In the rows, 128 means zero.
Each path below is one point turned by a fixed rotation once a step. After each direction that follows a path, write how fast that rotation turns it, in degrees per step (0 if it stays still).
Each turn is a multiple of 5 degrees from 10 to 175, or 0.
Each row of a path follows its step; steps can be skipped.

step 1: [130 129 125 120 127 121 132 131 134 142 131 119 124 125 131 120 130 115
 139 135 148 136 131 131 134 127 137 120 126 123 131 126 129 126]
step 2: [137 127 139 122 118 127 134 127 122 122 128 118 110 132 131 119 129 127
 122 133 130 123 114 134 124 137 124 136 135 122 131 122 121 130]
step 3: [132 129 125 120 132 120 125 126 123 139 133 127 121 136 124 122 107 131
 120 129 120 129 125 134 130 132 122 118 116 125 131 128 139 119]
step 4: [134 132 125 147 127 137 142 127 118 132 137 123 131 130 119 127 129 117
 118 131 135 126 138 133 133 131 119 128 134 124 124 126 129 120]
step 6: [124 133 140 127 123 120 127 132 125 126 121 135 124 131 119 117 126 111
 137 130 128 118 135 141 130 127 129 128 131 118 142 127 127 128]
step 9: [136 135 114 125 121 120 142 124 124 128 135 140 124 134 135 117 125 121
 125 134 128 139 129 129 119 129 115 124 128 131 134 124 136 124]
step 10: [126 136 130 128 123 133 131 123 118 126 139 129 128 128 133 123 117 114
 125 116 132 130 132 138 133 131 137 132 125 115 120 133 116 118]
step 11: [132 118 113 125 129 136 121 133 127 134 129 130 115 136 116 118 135 115
 129 136 124 125 121 137 134 123 135 126 129 127 127 118 123 125]
step 12: [128 125 143 127 125 123 133 129 132 132 136 119 127 127 116 123 128 129
 133 133 116 136 134 135 118 129 125 125 135 122 143 129 120 113]
Directions:
[121 125 130 129 127 127 127 129 131 127 126 128 129 128 125 126 130 130
 133 132 130 128 130 132 125 129 131 129 128 130 128 128 127 128]	60
[127 132 128 130 124 128 129 126 131 125 126 126 130 130 130 128 123 129
 129 128 124 127 125 131 124 123 128 126 127 127 131 129 129 130]	110
[129 128 127 130 128 124 126 128 127 124 128 133 132 127 128 128 130 128
 128 125 132 132 125 128 126 128 130 128 126 125 130 124 128 129]	40
[129 127 131 130 129 130 127 128 125 129 132 129 133 127 126 128 128 132
 128 129 128 128 125 129 126 127 126 124 131 132 128 128 133 124]	80

step 1: [130 138 127 128 134 111 133 124 127 126 131 123 130 122 114 124 130 120
 120 132 131 128 129 116 123 134 128 132 118 129 144 130 132 136]
step 3: [128 140 127 134 122 121 135 132 124 135 123 140 130 132 121 120 136 134
 138 129 138 126 125 132 125 126 122 120 137 125 134 127 145 130]
step 4: [133 129 134 125 117 136 140 129 121 119 132 142 125 125 136 127 125 127
 140 134 138 134 124 138 129 128 121 133 128 124 121 139 133 127]
step 6: [133 117 129 127 127 147 117 125 129 122 142 139 121 122 128 124 135 129
 122 123 121 128 131 136 133 124 128 135 125 122 133 120 124 122]
step 7: [122 128 116 136 125 136 116 130 132 134 126 125 118 131 124 113 140 124
 127 125 122 141 119 123 128 121 139 125 127 128 130 126 124 125]
step 8: [119 112 125 125 124 132 128 129 136 133 141 122 125 125 126 121 119 134
 137 120 125 141 128 123 125 133 129 132 134 139 129 135 117 131]
step 9: [117 133 117 135 130 122 137 134 130 138 128 120 133 129 127 132 122 119
 126 125 126 136 132 135 120 143 129 125 133 131 132 121 114 124]
step 10: [118 124 134 131 122 126 140 120 138 127 129 128 129 126 130 139 131 129
 118 129 127 116 122 135 137 142 125 133 138 138 133 125 122 129]
step 11: [123 131 122 122 123 123 137 129 125 121 113 122 129 134 122 133 128 130
 123 134 136 118 120 134 133 116 139 124 137 133 125 117 124 122]
Directions:
[126 129 130 123 127 126 124 127 131 126 128 128 129 128 125 123 131 131
 125 126 128 129 130 126 126 125 130 128 124 127 129 128 126 127]	65

step 0: [125 134 129 134 116 118 134 120 120 123 129 130 118 134 130 133 125 120
 120 131 126 130 128 132 130 117 139 133 117 131 133 127 128 133]
step 1: [132 125 123 114 130 129 131 133 134 127 124 128 121 133 121 139 125 128
 127 109 131 133 122 118 131 122 136 131 123 124 130 130 130 130]
step 2: [128 131 131 129 126 134 135 120 128 127 134 131 129 129 130 126 128 122
 123 125 128 128 126 132 133 133 137 139 119 136 130 118 126 150]
step 3: [124 126 134 126 125 128 130 127 121 133 124 123 112 126 125 143 127 131
 121 124 131 124 131 117 133 125 138 123 119 124 117 127 126 131]
step 4: [123 129 122 118 122 133 128 121 125 121 134 125 125 129 136 133 127 116
 125 116 127 127 126 129 127 122 135 126 133 137 136 128 136 141]
step 7: [122 120 127 121 127 122 123 127 129 131 124 122 120 124 127 127 119 121
 131 121 127 122 145 130 128 123 138 135 128 134 116 130 133 136]
step 8: [129 129 126 132 125 113 128 130 118 135 129 129 124 138 131 131 133 116
 122 120 120 128 125 124 126 120 129 126 127 129 136 135 119 141]
step 10: [130 127 135 136 120 129 129 126 130 144 129 128 124 133 119 124 125 124
 127 123 125 129 136 129 124 122 131 129 123 137 133 124 124 146]
step 12: [127 136 125 127 121 129 126 127 131 124 129 127 125 126 120 135 126 127
 132 121 121 131 126 123 120 118 139 135 132 128 142 126 126 145]
Directions:
[128 131 129 127 131 132 128 128 130 125 126 129 124 130 127 125 134 126
 126 126 128 127 127 131 129 128 128 129 134 127 125 129 131 129]	145
[124 127 129 129 131 127 124 129 127 128 125 129 130 125 135 127 127 128
 129 127 128 122 128 128 129 127 127 126 130 131 128 131 128 128]	35
[131 130 125 124 129 129 125 127 129 130 128 125 130 128 129 130 129 128
 123 125 130 132 125 127 129 129 126 125 129 131 127 129 126 125]	145
[132 127 129 126 132 133 127 127 130 129 126 130 131 132 129 128 130 129
 131 129 130 126 127 128 128 129 128 131 123 128 130 129 125 130]	95

step 0: [124 122 137 127 115 130 131 129 143 128 126 123 128 140 127 123 131 128
 129 117 128 125 122 124 126 118 122 141 132 124 137 126 132 116]
step 1: [115 129 133 141 135 140 126 116 136 137 122 137 136 125 128 124 122 134
 121 130 126 122 131 128 135 128 128 125 127 125 117 123 133 130]
step 3: [126 130 124 126 125 130 135 128 119 126 123 129 119 124 127 134 123 121
 122 121 140 125 123 122 118 148 114 131 127 134 122 124 127 126]
step 6: [129 135 133 132 136 117 127 134 124 125 120 128 133 130 127 126 120 132
 133 130 118 110 139 119 124 124 131 138 122 131 131 124 129 118]
step 7: [129 132 129 123 132 133 114 137 133 125 129 130 144 128 125 144 128 130
 134 128 133 128 124 133 140 131 117 125 129 137 124 121 132 131]
step 8: [120 124 123 117 127 136 135 119 124 119 111 125 121 143 124 129 128 130
 136 120 131 134 132 136 129 125 126 124 126 128 139 129 131 129]
step 9: [127 122 142 129 132 136 122 123 137 143 124 129 121 127 137 131 132 126
 123 125 133 129 125 126 127 141 132 134 124 122 138 130 125 117]
step 10: [130 125 135 132 132 133 134 125 117 139 136 124 130 134 122 120 137 127
 125 125 125 112 128 126 135 126 134 114 137 126 122 121 130 129]
step 12: [113 130 123 129 120 136 134 139 127 119 125 119 135 126 139 129 131 121
 123 128 116 129 132 127 123 133 121 128 125 136 121 124 128 119]
Directions:
[126 128 125 129 127 127 130 128 126 126 133 127 129 129 125 134 130 129
 128 128 132 128 131 130 128 130 127 129 127 134 129 130 131 126]	85
[129 131 126 124 129 130 126 127 131 130 127 129 130 128 127 128 126 131
 134 130 126 128 128 127 129 125 126 131 130 132 131 129 125 126]	45

step 2: [123 122 125 132 113 130 134 124 132 121 113 139 132 123 125 128 138 127
 126 115 130 133 121 128 127 131 127 116 120 138 126 134 121 127]
step 3: [125 127 123 131 119 114 134 128 115 126 113 121 124 126 123 134 133 131
 120 125 123 130 120 128 129 144 128 121 119 127 132 132 127 118]
step 4: [123 133 134 129 128 118 140 126 123 122 127 122 122 124 132 138 142 132
 134 140 123 122 127 131 130 133 121 119 121 136 131 119 131 116]
step 5: [131 121 129 136 124 123 140 129 145 128 127 129 125 130 119 134 134 136
 141 139 123 125 131 131 121 133 124 122 128 143 135 128 129 123]
step 7: [123 128 116 122 123 124 140 128 127 125 109 133 125 140 121 124 136 131
 119 130 119 131 123 122 132 132 125 125 123 120 133 127 128 118]
step 8: [107 131 133 119 126 124 138 129 131 127 120 129 126 128 129 133 140 128
 133 140 127 125 125 133 135 128 130 116 117 122 131 129 124 119]
step 9: [127 125 135 136 129 119 134 133 139 126 120 129 134 123 115 137 136 137
 147 130 130 126 126 133 130 132 128 124 118 125 133 137 130 123]
step 10: [142 120 123 131 130 122 121 133 123 130 118 141 126 124 125 130 135 132
 145 127 114 123 127 127 130 132 121 122 117 132 130 128 126 122]
step 12: [108 122 129 125 130 128 127 129 135 127 123 134 127 135 126 125 130 129
 130 151 120 124 125 122 131 125 134 125 120 131 132 131 136 120]
Directions:
[129 127 131 126 123 125 125 130 127 127 127 125 128 125 127 131 127 130
 129 125 131 127 126 131 130 128 126 127 126 125 123 128 127 126]	60
[124 129 128 127 125 130 126 125 132 130 127 131 128 132 125 129 128 127
 123 128 127 127 127 125 128 125 125 127 129 127 124 129 129 128]	65
[124 126 127 132 127 129 126 129 130 132 127 129 126 125 130 128 128 129
 127 129 132 128 127 131 127 130 133 130 131 129 129 134 129 125]	115
